In the data rows, the value 128 means zero.
Here are some points:
[130, 125, 132, 131, 122, 119, 132, 141, 130, 115, 107, 125]
[110, 87, 104, 102, 142, 152, 127, 114, 95, 126, 105, 138]
[122, 108, 143, 96, 140, 118, 146, 126, 107, 121, 87, 138]
[105, 96, 93, 114, 152, 178, 111, 107, 106, 141, 139, 122]
[111, 130, 57, 131, 171, 169, 106, 123, 146, 191, 170, 92]
[138, 163, 111, 157, 133, 144, 100, 119, 169, 138, 178, 101]
[156, 169, 99, 166, 125, 140, 103, 115, 177, 160, 194, 100]
[123, 111, 144, 109, 127, 118, 136, 142, 107, 105, 82, 154]
[104, 107, 116, 105, 141, 137, 119, 117, 110, 110, 101, 129]
[94, 53, 124, 68, 159, 147, 134, 123, 69, 115, 68, 135]
[123, 123, 116, 118, 134, 133, 123, 128, 115, 119, 117, 121]
[120, 111, 131, 112, 130, 125, 131, 123, 120, 106, 101, 135]
[141, 158, 70, 172, 143, 153, 98, 114, 172, 158, 190, 86]
[125, 134, 166, 114, 105, 90, 146, 139, 128, 93, 95, 155]
[124, 136, 116, 130, 137, 144, 118, 123, 134, 135, 140, 112]
[130, 118, 182, 133, 90, 96, 147, 122, 114, 96, 105, 177]
16 more points follow, each with its number after it:
[148, 165, 155, 144, 101, 88, 140, 130, 146, 129, 143, 148] 0
[131, 155, 122, 120, 127, 121, 132, 140, 134, 143, 143, 111] 1
[125, 97, 116, 123, 137, 145, 130, 125, 109, 126, 113, 126] 2
[113, 112, 175, 109, 113, 110, 144, 139, 118, 98, 84, 147] 3
[122, 118, 142, 121, 121, 122, 133, 128, 115, 124, 121, 139] 4
[144, 167, 67, 177, 172, 185, 95, 123, 192, 201, 233, 82] 5
[111, 100, 105, 106, 152, 149, 133, 126, 95, 127, 104, 120] 6
[151, 157, 160, 147, 101, 97, 130, 129, 143, 136, 146, 148] 7
[135, 121, 155, 107, 99, 86, 146, 128, 94, 101, 82, 163] 8
[107, 96, 133, 106, 139, 132, 148, 128, 89, 129, 97, 128] 9
[119, 116, 98, 120, 150, 168, 107, 115, 128, 129, 142, 101] 10
[117, 110, 126, 110, 142, 131, 132, 125, 112, 116, 111, 120] 11
[112, 123, 144, 113, 129, 131, 141, 142, 127, 112, 103, 134] 12
[160, 176, 153, 179, 98, 90, 127, 140, 167, 122, 148, 124] 13
[118, 105, 92, 112, 155, 157, 111, 127, 117, 132, 116, 104] 14
[115, 117, 67, 115, 164, 177, 116, 135, 129, 152, 132, 94] 15
Which of these numbered points is nearest to each point below, ignoring the 2 directions in which the first points spread most? Its number follows each.
[131, 134, 185, 134, 103, 93, 137, 141, 145, 105, 109, 144] > 3
[115, 135, 93, 139, 160, 170, 109, 114, 153, 157, 180, 94] > 3
[114, 120, 74, 123, 173, 192, 98, 116, 145, 170, 185, 83] > 3
[92, 90, 86, 104, 162, 154, 131, 128, 106, 163, 121, 115] > 9
[126, 146, 120, 109, 135, 128, 132, 138, 130, 140, 130, 112] > 1
[136, 131, 132, 139, 119, 111, 128, 140, 120, 119, 109, 131] > 13
[179, 186, 168, 187, 82, 74, 133, 130, 176, 136, 193, 140] > 7
[152, 189, 141, 183, 122, 124, 114, 123, 191, 155, 194, 118] > 5
[130, 126, 153, 126, 105, 106, 133, 126, 115, 114, 117, 145] > 4
[103, 83, 106, 77, 147, 144, 144, 122, 58, 109, 80, 129] > 6
[140, 137, 69, 138, 154, 172, 96, 115, 135, 145, 178, 104] > 10
[100, 82, 111, 81, 150, 157, 129, 122, 74, 108, 93, 130] > 10
[133, 135, 136, 125, 115, 121, 124, 129, 129, 130, 132, 130] > 4
[114, 125, 127, 112, 135, 141, 135, 144, 131, 122, 114, 128] > 12
[124, 132, 120, 114, 140, 143, 120, 124, 120, 129, 137, 110] > 11
[141, 136, 141, 136, 121, 104, 131, 129, 132, 121, 114, 140] > 13
[96, 93, 135, 88, 138, 141, 144, 137, 103, 105, 75, 139] > 12
[132, 143, 110, 135, 144, 146, 109, 117, 152, 132, 148, 109] > 10
[137, 118, 121, 117, 128, 132, 125, 122, 108, 115, 124, 134] > 2
[112, 105, 112, 117, 146, 151, 124, 124, 120, 150, 131, 119] > 4
[112, 110, 112, 125, 146, 157, 115, 119, 110, 142, 139, 109] > 4
[117, 101, 115, 98, 134, 139, 122, 124, 105, 127, 119, 129] > 4
